The rows of R fall into 3 groups, and each row is roughly a mix of its group's hidden directions.
R:
[[-15.0   1.7 -13.6  27.3  -1.5  28.0 -30.2 -14.5 -27.3   6.8]
 [ 32.9  15.8   2.2  38.8  17.0  18.6   7.6 -11.3   6.2  12.4]
 [ 28.0  -8.1 -24.4  24.6   5.1  29.0  -4.9  -8.8 -18.4  22.2]
 [-26.6  -1.4  -4.5  14.5 -13.0  -3.7  28.5 -34.4  27.1  -0.2]
 [  6.8  -3.2 -27.2  27.4 -14.3  25.1 -33.1   9.0  15.1   8.5]
 [ 26.2  21.2   5.7   1.1  30.2  23.8 -13.5  27.0 -15.7   6.9]
 [  5.1  15.8  20.4 -15.0  -8.5 -43.2  12.9  -0.1   1.7  28.7]
 [  3.3 -14.4  -3.3  -5.2  35.1 -34.0 -25.6  -2.0  15.7 -17.5]
 [-16.7  38.0   7.1  14.3  14.7  26.7 -22.6  16.2  -3.9  12.5]
 [ -8.3 -39.1   2.3 -14.0   6.7 -28.7  25.8 -21.4  -5.5  -5.0]
 [ 10.1   4.1   3.4 -11.7  -8.3 -28.4  17.6 -43.2 -18.6 -13.5]
 [ 19.6 -11.3  14.7   4.0  26.7 -29.4  11.0  -9.4  36.2   2.9]
 [-22.9  19.5 -10.2   4.5  11.2  35.8 -28.7 -10.8  -8.3 -20.2]
 [-16.9 -16.8   2.3  23.1 -14.3  -3.5 -35.2 -25.9 -11.7 -22.0]
 [ -4.7  15.3  24.0 -20.3  -5.5 -13.2  21.0 -14.8 -41.2   7.2]
 [ -4.5   9.5  16.0 -10.7  -9.9 -33.5  39.4 -18.2  -0.4  16.5]
 [ 13.8 -18.3  11.6  -9.3 -28.2 -23.2  33.9   6.3  -8.2  22.7]
 [ -4.5  -5.5 -27.1  21.1 -14.2  44.1 -19.5  -3.2  -4.6  -7.8]
 [  8.6  -5.6   3.6  -7.9  26.6  14.6 -35.5  35.7  12.7  -7.2]
 [ 36.3  16.8 -12.4  21.8  27.8   4.9 -27.9   0.2   5.7  -4.0]
 [ 10.9   4.6 -19.8 -31.8 -29.6   6.1   7.1   2.8  25.5 -26.2]
 [ 10.1  -1.6 -14.7  24.4  -1.5  32.4 -26.3  27.0  20.7   6.1]
 [ 12.7 -12.9 -19.4  -9.5  18.6  19.2 -32.9  22.0   3.4 -27.7]
 [-20.7  12.1   3.3 -20.6  41.6 -14.0 -10.1  16.6   2.1 -23.1]
 [-31.6  -7.7   4.3 -30.9 -20.9  -5.0  -3.0  16.4  17.7 -27.7]
 [-29.0  21.0   8.4  -7.4  11.0  -6.3  42.9   6.2  20.0  -1.4]
 [  4.7 -10.0  15.6 -34.7   9.7 -23.0  30.0  10.9  24.0  -8.0]
 [-15.8   0.9  25.9 -28.5   3.7 -41.2  16.1   2.5 -11.5  -2.8]
 [ 24.0   7.7 -11.9   6.2 -15.2  -3.3 -13.7  49.9  -9.6   5.2]
 [-23.9  28.8  -7.4   7.9 -18.4  38.7  -7.3 -19.2  -8.6   0.9]
 [ 19.6 -40.7 -18.7   1.3 -12.9   7.7 -11.0  19.6  24.9 -11.0]
 [ 15.7   8.7  -9.9  29.4 -31.4  24.1  -4.1 -23.0 -13.6  16.6]
 [-20.9 -25.1 -18.3 -12.4   5.4  11.4  34.0 -24.5 -17.1   9.8]
 [ -1.5   2.4 -22.7   1.7  31.0  40.4 -17.8  20.0   3.8  -1.0]
 [-50.3   5.3 -13.8  -6.9  -3.2   4.2  11.6 -25.5  -7.8 -13.6]
 [ 22.3 -11.1 -13.5  17.8 -25.9  10.6  12.6 -12.7 -26.8  30.1]
 [ 11.3  18.4   4.4  12.0  17.0  -6.6  43.2  16.1  19.3  19.9]
 [ -5.0  16.8  -6.4  -8.9   5.7  29.2   2.4  11.8 -47.9  10.3]
 [ 23.6  14.9   3.5  -1.5 -20.1   1.6   6.6  33.2  34.6  17.5]
 [  8.5  10.9 -15.9  22.5  13.9  34.6 -17.2   5.6 -19.6  28.3]
 [ 16.7  -8.8  27.6   4.9  -1.9 -23.6 -10.9  27.6  33.9 -10.9]
 [ 28.9  14.8   6.3  39.8 -23.1  -0.9 -13.4  -9.1  19.1   3.0]
 [ 16.0 -23.4  -1.8  26.5   9.3  -2.9 -35.6  14.9   1.8 -27.5]
 [-17.9  18.9 -13.2  12.6 -24.2  24.9 -29.0 -22.6 -16.4  -4.6]
 [ -9.5   1.2  11.4 -18.9 -13.1 -24.9  32.8 -25.1   8.0 -26.8]
 [ 56.2  -3.2  14.2  14.9  -5.8   4.1   3.1  11.2   5.4  -6.7]
 [-45.3 -11.6 -10.0 -30.8  -8.3  14.6   6.7   6.9   4.7 -14.8]
 [  0.8  26.1   7.6  15.0 -14.8 -14.6   8.7 -47.7   1.9 -10.1]
 [-11.7   7.7  33.6 -20.4  21.0 -36.6  16.5  -6.1  -1.5   4.7]
 [ 12.2  16.8  25.8 -10.0 -15.2 -28.8   3.6  19.8  25.7  22.9]
 [ 20.8  -8.4  15.8 -10.7  15.5 -35.9  28.6  17.9  10.0  14.8]
 [  7.8  10.7  16.4 -11.5  28.9 -23.3  33.0  23.6  13.8   7.9]
 [ 38.9   3.7   4.4   7.0  41.8   5.7  -6.9   4.6 -12.3  16.2]
 [  1.1  25.6   3.9 -30.5  21.7   2.2  -0.7 -12.4 -37.6 -14.6]
 [-31.5  -1.6   6.5 -33.5  19.4 -26.0  18.3  -9.0  -3.6 -14.4]
 [ 31.9  -1.7 -20.3  32.7 -12.2  23.3 -19.2  -6.1  16.0  -1.5]
 [-24.9  18.6  -6.2   1.4   5.1  13.7 -29.9  11.5  22.8 -33.0]
 [ 29.1   8.6  -9.0  27.3  28.4  22.1 -17.5  16.2  15.2   4.1]
 [ 14.1 -12.2  16.3 -25.4  -0.6 -32.9  21.8  16.4  27.7   1.1]
 [-39.3  -2.7  -9.0 -27.5 -15.4  -8.6   1.0   8.2 -30.0 -13.6]
 [ 34.8   5.7  -9.4  29.4 -20.7   2.8   4.1  24.8  16.0  18.3]
 [ -4.2  37.3   1.1  11.1 -36.5   7.9  18.6 -13.2   2.6  20.0]
 [ -5.6 -14.0  12.4 -27.8  35.3 -27.6  14.8  19.6  -9.2   1.9]
 [ 11.1  -8.8   3.4  14.3   2.5  -4.6  17.7  -8.6 -35.4  42.1]
 [ 18.6  27.4 -10.4 -27.3 -10.3  10.5 -13.8  27.5  24.5 -11.7]
 [ 33.1   6.6  -4.0   9.2  17.0   0.8  13.9  39.7   9.6  21.5]
 [ -4.8 -14.3  22.6 -22.9   0.8 -40.7  29.1  -4.8  -7.4  -2.1]
 [ -9.0  10.7  -5.4 -11.6  46.6  18.1 -12.7  25.2   8.6 -11.1]
 [ 15.8  -6.5   6.2   0.0  38.1 -21.8  22.9  16.7 -13.9  24.6]
 [  6.1   1.0  15.2 -41.6  16.5 -23.1   6.0  13.7  18.7 -21.9]
 [ -8.7  -2.6 -10.7  -0.8   7.5  11.0 -51.7  -5.8 -19.8 -19.5]
 [-43.8  22.4   6.2 -13.1  -1.7  15.1  30.2  -4.9  -0.2  -7.5]
 [  9.8  15.9   3.9  14.8 -17.5  -4.6  14.4  33.0  40.6  -0.7]
 [  1.4  -5.2 -15.2  20.6  34.1  32.3   2.8  10.4 -22.2  18.8]
 [  6.9  49.1   9.7  19.9 -11.2   2.0 -16.0   8.5  -7.7  19.6]
 [-28.1  22.6 -16.6  10.0 -21.3  28.4 -17.9  12.1   7.4 -19.9]
 [ -7.3 -15.1  -1.3   2.5 -16.3  15.2 -47.6   2.5  15.6 -23.5]
 [ -9.1  19.7  -0.6 -10.8  -4.8  -2.1  37.3  36.9 -17.9  12.9]
 [-10.9 -37.2   1.3  -0.2  -4.8 -12.3   9.7  29.5  34.6   4.1]
 [ -1.1  -8.8   9.9  20.9 -10.9 -35.9  20.2 -22.9 -17.6  24.4]
 [ -7.0  12.9  21.6 -42.7  -7.3 -10.7   4.1   5.6 -26.1 -21.4]
 [-35.6   3.4   3.2 -28.8 -20.5 -15.7   3.8 -15.3 -28.6   1.4]
 [  6.2 -28.6 -12.0  -5.7  14.2 -50.2  -9.5  -1.5  -1.3  -2.9]
 [ 43.4  23.1   6.8  29.2   8.7  10.1 -12.3  -4.1  -9.5  10.4]
 [ 41.4  -2.6  26.2  -1.5  27.1  -4.3 -11.3  12.2  19.8   5.1]
 [-14.5   8.0  24.0  20.9  -6.8 -11.9  41.6 -21.5  -2.7  13.6]
 [  3.6  26.1  22.9   2.4 -35.0 -25.9  -2.4 -24.7  -7.6  -8.4]
 [ 44.5 -17.4  -1.1  16.5 -10.9 -14.5   9.0   4.6  -4.6  29.0]
 [ -4.3  33.1 -15.1  23.7 -12.2  25.9  -0.7  29.3  16.4  -2.6]
 [ -6.5 -14.5  -1.9 -17.4  31.8 -24.8 -33.3  -2.8  -3.7 -23.2]
 [ 17.2  -1.6  12.2 -24.7  21.2 -16.3  26.7  29.1  21.2   8.6]
 [ 20.2 -26.2  -8.1   5.1  38.0 -19.9   2.1  17.4  22.8   1.2]
 [  5.2  30.5   8.3   2.1 -39.4  12.9  -8.1 -23.5  -4.9 -21.5]
 [ -3.3   3.9   3.9   3.2  13.6  12.3 -45.0  -4.5  24.4 -28.8]
 [-14.8  20.3  33.1  -8.2  22.6 -35.6  14.7   1.5  -4.5   6.4]
 [ 21.6 -12.2 -14.3  17.6  25.5  -6.5  16.3  14.6 -20.4  33.7]
 [ 19.1  -1.8  15.9  -6.6  27.7 -19.0  17.3  33.0  11.5  23.3]
 [-34.7   5.5   9.7 -32.6   8.4  -7.1  26.2   6.1 -24.5  -3.5]
 [  6.0  -7.4 -28.2   8.6   9.9  40.0 -26.2  12.0  -4.7 -18.6]
 [ 12.1  -8.5 -16.1   3.4  12.7  15.3 -23.1 -17.5 -45.0  10.3]
 [-29.4 -10.1 -12.5   5.8 -38.4   3.3  12.6 -31.3  -2.9   8.0]]

Here is one row of each group, with its name. Which group are the others in?
[ 15.6 -15.0   2.0  -8.2  -4.2   1.5 -53.3   9.4  -6.7 -17.7]
(115)
[ -5.5  17.2  10.1  22.7 -43.5 -19.5 -16.2 -15.5  11.3   3.7]
(58)
[  5.4 -16.7 -28.5  29.1  12.4  25.4 -18.4   1.5 -26.5   6.7]
(114)

[  4.2 -21.5   6.1  -9.9  -8.8 -26.4  45.2 -12.2  13.4  -9.5]
(114)
[  1.4 -19.8 -26.7   6.8  32.4  34.4   7.9   6.3 -19.0   1.2]
(114)
[ 24.6 -32.6  -6.8  11.6 -32.3  -8.7 -19.0 -19.0  -7.2  10.6]
(115)
[-11.4   3.4  -8.6  27.3 -40.8  28.1 -13.7 -13.4   6.6   5.2]
(114)
[ -0.8  26.0 -26.7  29.7  14.0  32.0 -18.4   0.1  -4.2  -1.6]
(115)
[  5.1  -3.5  17.6 -13.9  -6.7 -25.4  45.3  15.4   6.3  17.1]
(115)
[  1.5 -39.4   8.2 -28.1   4.5 -31.3  14.0   2.4  15.4   1.5]
(114)
[  4.5  -0.8   8.0 -10.6 -17.6 -14.4  49.8  -2.5  20.5  15.2]
(114)
[-15.1  18.6 -16.1   3.6 -31.1   7.9   0.8 -37.7 -17.0 -16.4]
(114)
